Each path below is one point turned by a fixed rotation once a step. After each direction that follows a path, write how fast that rotation turns it, in degrees per step (0 if it stays still).
Each turn is a multiple of 5 degrees from 10 to 175, or 0.
Each row of a path follows its step; steps can be skipped.

step 0: [ 2.21  2.36 -0.97 -0.43  1.15 -0.10  1.57 -0.66  2.34 -0.50  1.96 -1.07
  0.22 -0.55  1.45  0.44  1.23 -0.77 -0.86  0.74  1.82 -0.44 -0.86  0.06
  0.41 -1.37  0.91 -1.43 -1.49  0.31  0.22 -2.48 -0.68  0.95 -1.46 -0.63
 -0.45 -1.18  2.20 -0.44 -2.53 -0.60 -1.22  0.62 -1.37 -0.97 -0.14 -0.55
 -0.61 -0.77 -0.96 -0.02 -0.77  0.79  0.04 -0.11]
step 2: [-0.93 -1.57  0.74  0.55  1.72 -0.64 -2.30 -0.49 -1.92 -1.29  1.05  0.44
 -0.05  1.32  0.58 -1.70 -0.07  0.52  0.32  1.85  1.23  0.70  0.58  0.54
 -1.22  0.85 -1.08 -0.19  0.49  0.76  0.05 -1.10 -1.70 -2.47  2.09  0.23
  1.80  0.55 -1.66 -0.45  0.19 -0.72  2.08 -1.11  0.17  1.14  0.98  1.64
 -1.85  0.12 -1.06 -0.48  1.03 -0.67 -1.30  0.46]
step 3: [ 0.12  0.16  0.96 -1.66 -0.25  0.88  0.17  2.01 -0.60  1.24  1.01 -2.56
 -0.32  0.89 -2.52  0.50 -0.96  0.95  3.04  0.12 -0.64 -0.57 -0.97 -2.27
 -0.31 -1.45  0.37  0.62  2.27  1.66 -0.34 -0.25 -0.72 -0.38 -1.45  0.08
  1.44 -0.04 -1.12  1.15 -0.45  0.03  0.73  1.12 -1.47  0.21 -0.51  0.67
  1.00 -1.03  1.73  1.02  1.10 -0.41 -1.16  1.12]
step 5: [ 0.15 -1.65  0.59  0.50  0.47 -1.80 -0.33 -0.78 -1.35 -1.82 -2.19 -0.30
  1.13 -1.32 -0.36  1.39 -0.17  0.12 -0.66 -0.83 -1.97  0.56 -0.48  1.50
 -0.03  0.92 -0.76 -1.25 -1.19  0.44 -0.52  0.01  1.03  0.44 -1.49  0.52
 -1.20  1.14  0.09 -1.71  1.24  0.87  0.63  0.29  1.49 -2.16  2.39 -1.64
  0.44  0.80  0.34  0.93  1.69  1.98  1.38 -1.43]
step 6: [-0.66 -3.00 -2.10  1.20 -0.54 -1.16 -1.31 -0.95  0.05 -0.98  2.57  2.00
 -0.31  0.04  0.30 -1.64  0.07  1.08  1.54  1.10 -0.06 -0.41  0.96  0.55
 -0.21 -0.76  0.31  0.31 -1.53  0.70  0.70  1.64 -0.87 -0.21  0.54  0.02
  0.13  1.21 -0.66  0.61  2.20  2.11 -0.70 -0.22  0.52  3.07  0.72 -0.46
  0.93  1.25 -0.06 -0.69  1.24 -0.38 -0.79  0.42]
step 7: [ 1.25  0.33 -1.22 -0.23  0.84 -0.19  1.52  2.01  0.29  1.10 -0.67 -0.62
  0.70 -1.68 -0.92  0.24  0.03 -1.14  0.24 -0.04 -0.55 -0.09  1.52 -0.08
  1.38 -2.78 -0.13  0.54  0.04  0.78 -0.50 -0.38 -2.57  0.89 -0.53 -0.24
  2.49 -0.44 -1.42  2.83 -0.09  0.31 -2.24  1.74  0.25  0.05 -0.84 -0.09
 -1.35  0.48  0.62  0.69 -1.45 -1.12 -1.59  1.38]
step 8: [ 1.25  1.50 -2.07 -0.83 -0.50  0.15  1.89 -0.87  0.99  1.32 -0.04  0.17
 -0.23  1.33 -1.80 -1.39 -0.63 -0.45 -1.39 -0.89  0.26  0.40 -1.07 -0.14
 -1.23  0.24 -0.92  1.38  0.14 -1.74 -0.59  0.16 -0.01  2.59  0.06  0.20
  0.35  0.43  1.38 -2.28 -0.97 -1.79 -0.31  1.08  0.11 -0.48 -1.75 -2.25
 -1.16 -0.58 -1.67 -0.76 -1.24 -0.91  1.12 -1.89]
step 9: [ 0.03  0.40 -0.08  0.30 -0.18  0.12  1.92 -2.60 -1.28 -0.28  0.18 -2.17
  0.21 -2.17  1.71  1.23  0.22 -0.66 -1.41  0.76 -0.98 -0.04  0.03  1.33
 -0.47  1.90  0.11 -0.64 -1.23  0.46  0.76  0.22 -0.31 -0.11  1.32  0.39
  0.89  0.25 -0.14 -1.49  1.82 -1.19  3.02 -1.97  2.12 -0.66  0.03  1.54
  0.25 -0.73 -0.67  0.60  0.45 -0.05  2.20 -0.71]
step 11: [ 0.28 -0.06  2.57 -1.70 -1.02  0.11 -0.43  1.70 -0.62  1.62  1.91 -1.01
 -2.69 -0.47  1.25 -0.62 -1.61 -0.05 -0.01 -0.49 -0.42 -0.11  0.85  0.65
  1.22 -0.45 -0.24  0.17  0.61 -0.87 -0.44 -0.88  0.00 -0.56  1.44 -0.08
  1.88 -2.00 -0.09  2.11 -2.25  1.60 -2.23  1.64 -0.59 -1.37 -0.06 -0.20
  0.06 -1.35 -0.46  0.19 -0.37  0.56 -1.70  0.59]
step 14: [ 1.10  0.54 -1.01  0.03  1.12  0.55 -0.94 -0.78  0.36 -0.19  0.03  1.04
  1.10  0.81 -0.05 -0.08  1.06 -0.09  1.27  1.28 -0.46  0.57  0.57 -0.08
  1.48 -0.48 -0.07  1.39 -2.21  0.88  0.73  1.12  0.52 -0.04  1.14  1.46
 -1.62  2.49 -0.98  1.60  0.36  0.78 -1.68 -0.01 -1.03 -1.07 -0.14  1.73
  1.16  0.09  4.13  0.93  1.28 -0.83 -1.08  1.49]
Speeds:
[-0.21  0.68 -0.27 -0.64  0.36 -0.06 -0.14 -0.15  0.04  0.19 -0.21 -0.51
  0.70  0.18  0.24 -0.24 -0.27  0.40  0.09 -0.49 -0.31 -0.18 -0.18  0.18
  0.08  0.50  0.52  0.12 -0.02 -0.42 -0.04  0.29 -0.62 -0.31 -0.11  0.02
 -0.23 -0.14  0.19  0.33  0.10  0.18 -0.32  0.12 -0.09  0.58  0.13  0.00
 -0.40 -0.23 -0.22  0.27  0.13  0.41 -0.15 -0.39] : 90
[ 0.10  0.10  0.24 -0.17  0.02 -0.41 -0.73 -0.45 -0.45  0.53 -0.12 -0.29
 -0.55  0.50 -0.17  0.02  0.05  0.01  0.12  0.16  0.13  0.27 -0.17 -0.34
  0.58 -0.27  0.27  0.01  0.48 -0.37 -0.30 -0.46  0.23 -0.30 -0.25  0.57
  0.07  0.22 -0.24 -0.19 -0.11  0.54  0.15 -0.56 -0.21 -0.02  0.27  0.16
  0.06  0.09  0.01  0.20 -0.11  0.53  0.21  0.31] : 40
[-0.29  0.43  0.53  0.10 -0.09  0.40 -0.09 -0.08 -0.35 -0.22  0.52  0.30
 -0.23 -0.58  0.35 -0.26 -0.16 -0.07  0.51 -0.61 -0.14  0.35  0.03  0.04
 -0.04 -0.12  0.13 -0.16  0.23 -0.23 -0.15  0.15  0.74 -0.11 -0.65 -0.70
 -0.04  0.06 -0.53  0.10  0.01  0.15  0.23  0.35  0.18 -0.07  0.12 -0.03
  0.33  0.04 -0.25  0.24  0.06  0.34 -0.16 -0.49] : 55
[-0.73 -0.21  0.05  0.41 -0.04 -0.09 -0.16 -0.13 -0.86  0.29 -0.20  0.37
  0.19  0.25 -0.06  0.20  0.06  0.16 -0.07  0.44 -0.05 -0.11 -0.13  0.62
 -0.13  0.11  0.22  0.05 -0.53  0.43 -0.39  0.07 -0.27 -0.36 -0.58 -0.01
 -0.17  0.43  0.06 -0.19  0.08 -0.10 -0.04 -0.34  0.58  0.00 -0.41  0.41
  0.30 -0.52 -0.32 -0.32  0.10 -0.08 -0.10 -0.27] : 95
[-0.52 -0.02 -0.14  0.14  0.38 -0.64  0.32  0.59 -0.05  0.02  0.22  0.35
 -0.07  0.46 -0.30 -0.34 -0.02  0.08  0.06 -0.61  0.03 -0.56  0.13  0.16
  0.20 -0.17  0.00  0.30  0.63  0.05 -0.19  0.10  0.02 -0.62  0.21  0.03
  0.65 -0.30 -0.27  0.24 -0.18 -0.09  0.28  0.07  0.40 -0.10 -0.66 -0.42
 -0.15  0.23 -0.20  0.06  0.06  0.03 -0.03  0.46] : 80
[ 0.05 -0.01  0.09  0.36 -0.50 -0.53  0.02 -0.23  0.41 -0.34  0.04 -0.54
 -0.23  0.02 -0.01  0.26  0.29  0.69  0.02 -0.05 -0.28 -0.41  0.23  0.13
  0.22  0.43 -0.09 -0.17 -0.34  0.00 -0.56 -0.53  0.46 -0.39 -0.04 -0.26
 -0.43 -0.82  0.14 -0.08  0.38  0.26 -0.40  0.11 -0.02 -0.16  0.00 -0.27
  0.50 -0.17 -0.22  0.19  0.14 -0.16 -0.12  0.26] : 65
[ 0.12  0.00 -0.48 -0.25 -0.68  0.29 -0.05 -0.16  0.45 -0.16 -0.40  0.41
  0.01  0.30 -0.02 -0.01 -1.00 -0.12 -0.48  0.06  0.04  0.17 -0.09  0.12
  0.14 -0.22 -0.02  0.45 -0.17  0.09 -0.06 -0.20 -0.26 -0.13 -0.58 -0.29
 -0.10  0.03 -0.25  0.34  0.18 -0.11  0.41 -0.33  0.40 -0.08  0.43 -0.42
  0.18  0.20  0.00  0.48  0.41 -0.04 -0.34  0.49] : 35

step 1: [-1.00  0.66  1.42 -0.91  1.03  0.32  2.09  0.76 -0.43 -2.34  0.90 -0.86
 -0.56  0.57  0.42 -0.85 -1.03  2.31  0.78  0.25 -1.25  1.17 -0.47 -0.89
  0.16 -0.51 -0.15 -0.32 -0.32  1.08  0.26 -0.13  0.78  0.34  0.13  0.10
 -0.69 -0.63 -0.62 -1.86  0.27  0.24  0.75  1.12 -1.83 -0.65  1.28  2.01
 -1.34 -2.73  1.26 -0.03 -0.47 -2.33  0.47 -0.55]
step 2: [-0.94  0.85 -1.13  0.66  1.00  1.60 -0.16  0.56 -0.29 -1.47 -0.16  1.53
  0.75  0.88 -0.68  0.26  0.82  0.46  1.75  0.72 -0.82 -0.89 -0.48  0.99
 -0.53 -0.15  0.52  0.05  1.19  1.41  0.32 -0.97 -1.29  0.58  1.88  1.16
 -1.98 -0.02 -0.36  0.06  0.71  0.97 -0.18  0.17  0.28 -1.86 -0.93 -1.61
  0.00 -3.29  0.90 -0.42 -1.35  2.52  0.40  0.45]
step 3: [-0.66  0.11  0.74  1.07 -0.61  1.84  0.79  0.79 -0.88  0.85  1.08  2.65
 -1.24 -0.26  1.67 -1.57  0.52  0.45 -0.19 -1.20  0.13 -0.24  0.35  0.44
  1.45 -2.02 -1.32  0.11  2.36  1.66 -1.64 -0.70 -0.05  0.09  0.55  0.41
  0.65 -0.57  0.08  0.81  0.51  0.28  0.59 -0.16 -0.97 -1.13  0.26  2.58
  1.59 -1.07  0.49  1.90  0.18 -0.28 -0.62 -0.65]
step 4: [-0.66  0.14 -1.56 -1.38 -0.22 -0.40  0.40 -1.00  0.68 -1.85  0.35 -0.69
 -0.21 -0.48  1.88 -0.45 -1.50  1.28  0.19 -2.03 -0.67 -0.02  0.25  0.31
 -1.22 -0.79  0.65 -0.23 -0.18  1.45 -0.26 -1.52  0.26  0.56  0.72  0.27
  1.36  0.03  0.34  2.94  0.96  0.19  0.61  1.22 -1.14 -1.02 -0.44 -0.35
 -1.84 -3.32  0.09 -0.72 -0.16 -1.47 -0.54  0.69]
step 6: [ 0.40 -0.36  0.42  0.58  0.71  0.15  1.87  1.98  0.81 -0.84  1.55  2.35
 -0.22 -0.13 -0.26 -1.08  0.18 -0.53  2.10  0.16 -2.36 -0.33  1.34 -0.91
  0.69 -2.00  0.07 -0.06  0.90  0.59  0.13 -1.05 -0.34  1.50 -1.34  1.11
 -0.08 -0.16 -0.72 -0.11 -0.28  1.65  1.56 -0.29 -0.56 -1.08 -1.45  0.18
 -0.40 -1.10 -0.52 -0.18  0.01 -2.69 -1.40 -0.17]
step 7: [ 1.40 -0.31 -0.50 -2.23  1.30  0.78 -1.26 -0.70  0.66 -0.91 -0.55  1.20
 -1.14 -1.26 -0.68 -0.19  0.23  0.65 -1.45 -1.23  0.11 -0.50 -0.26  0.39
  1.47 -0.64 -0.28 -0.21 -1.21  1.24  0.08 -1.18 -0.27  1.21  2.13  1.79
 -0.47 -0.82  0.08 -0.18  0.34 -0.33  0.29 -0.62 -2.09 -0.81 -0.81 -1.17
 -0.93 -2.83  1.11  1.93 -1.65  0.28 -1.29 -0.30]
step 8: [-1.97  1.00  2.24  0.95  0.89  0.60 -0.21  0.49 -0.11 -0.03  1.87  1.16
 -0.35 -1.21  0.70 -0.59  2.11  1.09  0.37 -0.56 -1.35 -0.04  1.63  0.88
 -0.39 -0.74  0.23 -0.36  0.22 -0.07  0.53  1.23  0.89  0.59  1.47 -0.26
  0.81 -0.82  1.89  1.78  1.02  1.23 -0.66 -0.03  1.06  0.44  0.17  0.14
 -0.70 -2.24  0.35  0.71 -0.53 -0.27 -0.24 -3.13]
step 11: [-0.45 -0.41  0.33  2.34 -0.14  0.64  0.03  1.36  1.54 -1.18  2.61  1.04
  0.77 -0.77  0.47 -0.20  1.71  0.45 -0.92  1.03  0.41  0.98 -0.23  1.21
  1.19 -0.43 -0.61  0.58 -0.25  0.23 -2.13 -0.83 -0.60  0.02  0.56  0.83
 -0.23  0.62 -0.52  0.92  0.44  2.28  0.39  1.48 -1.57 -1.32 -1.15  0.96
 -0.20 -2.47  0.75  0.62  0.29 -0.95  1.01 -1.59]
step 12: [-1.27  0.33 -1.39 -0.83 -0.67  1.00 -0.53 -1.21  0.23  1.47  0.10  1.80
  0.44 -1.21  0.24 -0.64 -0.77 -1.13 -1.13 -0.84 -0.70 -2.21 -0.71  0.61
 -1.86 -0.16  0.34  0.43  0.98  0.09  0.12 -0.22 -1.43 -0.20  0.10 -0.40
  1.30 -0.83  0.61  0.20  0.63  0.61  1.21 -0.69 -0.24 -1.33 -0.74 -0.46
 -0.79 -4.26 -0.44  1.61  0.48 -1.01 -1.24  0.62]
step 13: [ 1.47  2.01  2.29 -1.59 -0.63  2.05 -0.11 -0.21  0.08 -0.85  0.92 -0.29
 -0.45  0.42  1.33 -0.99 -0.76 -0.26  0.23 -2.28 -1.08  0.85  1.80 -0.49
 -0.19 -0.11 -0.35  1.25 -0.70 -1.90  0.18  0.70  0.85  0.59  1.46  1.08
  0.41 -0.04  0.75  1.11  0.21  0.99 -0.03  0.01 -0.37 -1.66 -1.64  2.21
  0.12 -1.51 -0.55  0.90 -0.34 -1.06  1.25 -0.66]
Speeds:
[ 0.32 -0.63  0.08  0.10 -0.04 -0.19 -0.50 -0.14  0.42 -0.11  0.06  0.30
 -0.09 -0.29  0.30  0.31  0.25  0.49  0.26 -0.34 -0.08  0.02  0.09  0.21
  0.35 -0.30  0.69  0.09  0.30  0.33  0.54  0.42 -0.02 -0.26 -0.59  0.19
  0.16  0.40  0.30  0.07 -0.53  0.21 -0.36 -0.67 -0.41  0.37 -0.07 -0.25
 -0.14  0.06  0.17  0.01 -0.36 -0.17  0.01 -0.16] : 25
[ 0.23  0.24 -0.28  0.76  0.07  0.20 -0.25  0.13  0.20  0.36 -0.24  0.19
  0.54  0.11 -0.15 -0.30 -0.20 -0.05  0.34  0.01 -0.54  0.34 -0.06  0.58
 -0.64  0.34  0.21  0.02  0.45 -0.05  0.12  0.15 -0.14 -0.08 -0.01 -0.14
 -0.34 -0.27  0.03 -0.34 -0.14 -0.48  0.35 -0.50  0.13 -0.16  0.16 -0.38
  0.58 -0.30 -0.25 -0.12  0.34 -0.28  0.04 -0.62] : 110
[-0.05  0.35 -0.27 -0.28 -0.57  0.56  0.72 -0.28 -0.17 -0.30  0.04  0.18
 -0.67 -0.07 -0.49  0.27 -0.09  0.28 -0.17  0.37 -0.32  0.42  0.13  0.19
 -0.01  0.30  0.54 -0.08  0.13  0.03  0.11 -0.16  0.30 -0.03 -0.08 -0.53
 -0.65  0.17  0.34  0.02 -0.09  0.30  0.15 -0.18  0.12 -0.04 -0.39 -0.25
 -0.11  0.50  0.25  0.15  0.12 -0.46  0.40  0.16] : 85
[-0.04  0.47 -0.03  0.01  0.11 -0.16 -0.09  0.38 -0.70  0.30 -0.01 -0.12
 -0.21 -0.04 -0.15 -0.31 -0.28  0.21 -0.26 -0.25 -0.05 -0.44  0.01  0.16
  0.13  0.10  0.20  0.19  0.00 -0.02 -0.27  0.46  0.49  0.47 -0.64  0.88
 -0.36  0.07  0.14  0.27 -0.49  0.42 -0.19 -0.07  0.34 -0.13  0.38  0.26
 -0.01  0.07  0.22  0.39  0.62  0.22  0.12 -0.40] : 145
[-0.03  0.10 -0.06 -0.31 -0.06  0.37  0.46 -0.02  0.47  0.22  0.11 -0.31
  0.33 -0.24  0.75 -0.99  0.35 -0.37  0.10  0.15 -0.07 -0.01  0.04  0.05
  0.15  0.11  0.08 -0.39 -0.54  0.19 -0.19 -0.19  0.09 -0.14 -0.25  0.30
 -0.11 -0.29  0.05 -0.14 -0.01  0.28  0.07 -0.17  0.06  0.88 -0.26 -0.65
 -0.03 -0.01 -0.16  0.50  0.05  0.23  0.30 -0.06] : 20
